[[-0.21 -1.76  1.62 -0.59 -1.33 -0.24  0.85  1.67 -1.85 -0.25 -3.28  2.26
  -0.87]
 [ 0.32  1.74 -2.15 -0.10  0.80 -0.82 -0.32 -2.43  1.10  5.01  3.52 -4.09
   0.32]]
->
[[ 2.26 -0.87 -0.21 -1.76  1.62 -0.59 -1.33 -0.24  0.85  1.67 -1.85 -0.25
  -3.28]
 [-4.09  0.32  0.32  1.74 -2.15 -0.10  0.80 -0.82 -0.32 -2.43  1.10  5.01
   3.52]]

[[ 2.67  4.60  3.49 -5.29]
 [ 3.78 -6.09  3.94  2.40]
 [-0.05 -0.78 -6.41  0.82]
 [ 3.99  2.55 -6.44  3.51]
 [-0.24  5.15 -0.91  4.43]
 [-1.26 -1.58  3.87  5.30]
 [ 4.67  1.31  0.23  4.88]
 [-0.11  1.37  1.39  5.20]
 [-2.23  1.04  0.59 -2.56]
 [ 3.61 -4.06 -4.87  0.55]
 [ 5.24  0.66 -0.23 -5.05]
 [ 0.90 -1.78  4.82  0.22]]
->
[[ 3.49 -5.29  2.67  4.60]
 [ 3.94  2.40  3.78 -6.09]
 [-6.41  0.82 -0.05 -0.78]
 [-6.44  3.51  3.99  2.55]
 [-0.91  4.43 -0.24  5.15]
 [ 3.87  5.30 -1.26 -1.58]
 [ 0.23  4.88  4.67  1.31]
 [ 1.39  5.20 -0.11  1.37]
 [ 0.59 -2.56 -2.23  1.04]
 [-4.87  0.55  3.61 -4.06]
 [-0.23 -5.05  5.24  0.66]
 [ 4.82  0.22  0.90 -1.78]]

[[ 1.78 -0.07  0.74 -0.20  2.46 -2.87  1.05  1.44  1.06  0.11 -2.79  2.57
  -3.06  5.53 -3.63]
 [-0.10 -0.13  0.48 -0.29  1.42 -1.52 -0.26 -0.06  0.18 -0.47 -2.56 -0.28
  -4.96  2.52 -3.78]
 [ 1.29 -0.58  1.12  0.60  1.99 -2.18  0.34  1.37  0.72 -1.29 -2.71  1.83
   3.53  3.50 -3.75]
 [-1.56  0.57 -0.80 -0.78 -2.36  1.57  0.47 -1.55 -1.58 -0.58  1.39 -2.38
   2.99 -3.87  2.46]]
->
[[ 5.53 -3.63  1.78 -0.07  0.74 -0.20  2.46 -2.87  1.05  1.44  1.06  0.11
  -2.79  2.57 -3.06]
 [ 2.52 -3.78 -0.10 -0.13  0.48 -0.29  1.42 -1.52 -0.26 -0.06  0.18 -0.47
  -2.56 -0.28 -4.96]
 [ 3.50 -3.75  1.29 -0.58  1.12  0.60  1.99 -2.18  0.34  1.37  0.72 -1.29
  -2.71  1.83  3.53]
 [-3.87  2.46 -1.56  0.57 -0.80 -0.78 -2.36  1.57  0.47 -1.55 -1.58 -0.58
   1.39 -2.38  2.99]]

[[ 0.26  2.93  1.54  0.63  0.63 -1.38 -0.38  1.97  2.13  0.28  1.82 -1.28]
 [-0.32 -4.59 -2.40 -1.06 -0.98  1.93  0.51 -3.05 -3.42 -0.34 -2.94  1.73]]
->
[[ 1.82 -1.28  0.26  2.93  1.54  0.63  0.63 -1.38 -0.38  1.97  2.13  0.28]
 [-2.94  1.73 -0.32 -4.59 -2.40 -1.06 -0.98  1.93  0.51 -3.05 -3.42 -0.34]]

[[-2.45  3.98 -1.00  2.65 -4.63 -2.21 -0.24  1.30 -3.23]
 [-0.98  2.62 -2.21 -5.54 -0.68  1.23  3.44 -2.67 -0.81]
 [-2.59  3.87 -0.81  2.50 -4.45 -2.09 -0.32  0.62 -2.58]
 [ 0.73  2.29 -1.74  0.15  3.91  2.52  0.87  6.10 -1.62]
 [ 1.15 -2.79  2.06  5.43  0.70 -1.14 -3.34  2.66  0.92]
 [-4.71  0.51 -1.03 -1.79 -4.41  0.11 -0.50 -3.32 -2.92]
 [ 0.48  2.12 -1.84  0.04  3.90  2.79  0.89  5.79 -1.24]]
->
[[ 1.30 -3.23 -2.45  3.98 -1.00  2.65 -4.63 -2.21 -0.24]
 [-2.67 -0.81 -0.98  2.62 -2.21 -5.54 -0.68  1.23  3.44]
 [ 0.62 -2.58 -2.59  3.87 -0.81  2.50 -4.45 -2.09 -0.32]
 [ 6.10 -1.62  0.73  2.29 -1.74  0.15  3.91  2.52  0.87]
 [ 2.66  0.92  1.15 -2.79  2.06  5.43  0.70 -1.14 -3.34]
 [-3.32 -2.92 -4.71  0.51 -1.03 -1.79 -4.41  0.11 -0.50]
 [ 5.79 -1.24  0.48  2.12 -1.84  0.04  3.90  2.79  0.89]]

[[ 2.78  3.90  2.00  4.82 -0.32 -0.04 -1.71 -0.11  4.14 -1.11  4.43 -3.99]
 [ 1.79  3.11  2.12  3.43 -0.20 -2.10 -1.55  0.01  4.52  1.06  3.48 -2.63]
 [ 2.53  3.50  2.25  2.39  0.52  1.11  0.05  0.32  0.59 -1.21  1.40 -1.26]
 [-2.34 -2.66 -2.48 -3.60 -0.47  1.43  1.13 -0.70 -4.83  0.50 -3.02  1.29]
 [ 3.19  4.03  1.69  4.33  0.04  1.66 -1.12  0.25  3.30 -0.34  3.29 -3.64]
 [-2.99 -4.33 -1.49 -4.53 -0.35 -0.74  0.45 -0.14 -3.61  1.42 -3.37  2.94]
 [ 2.95  3.51  1.84  3.68  0.53  1.47 -0.09  0.16  2.07 -1.52  2.42 -2.38]]
->
[[ 4.43 -3.99  2.78  3.90  2.00  4.82 -0.32 -0.04 -1.71 -0.11  4.14 -1.11]
 [ 3.48 -2.63  1.79  3.11  2.12  3.43 -0.20 -2.10 -1.55  0.01  4.52  1.06]
 [ 1.40 -1.26  2.53  3.50  2.25  2.39  0.52  1.11  0.05  0.32  0.59 -1.21]
 [-3.02  1.29 -2.34 -2.66 -2.48 -3.60 -0.47  1.43  1.13 -0.70 -4.83  0.50]
 [ 3.29 -3.64  3.19  4.03  1.69  4.33  0.04  1.66 -1.12  0.25  3.30 -0.34]
 [-3.37  2.94 -2.99 -4.33 -1.49 -4.53 -0.35 -0.74  0.45 -0.14 -3.61  1.42]
 [ 2.42 -2.38  2.95  3.51  1.84  3.68  0.53  1.47 -0.09  0.16  2.07 -1.52]]
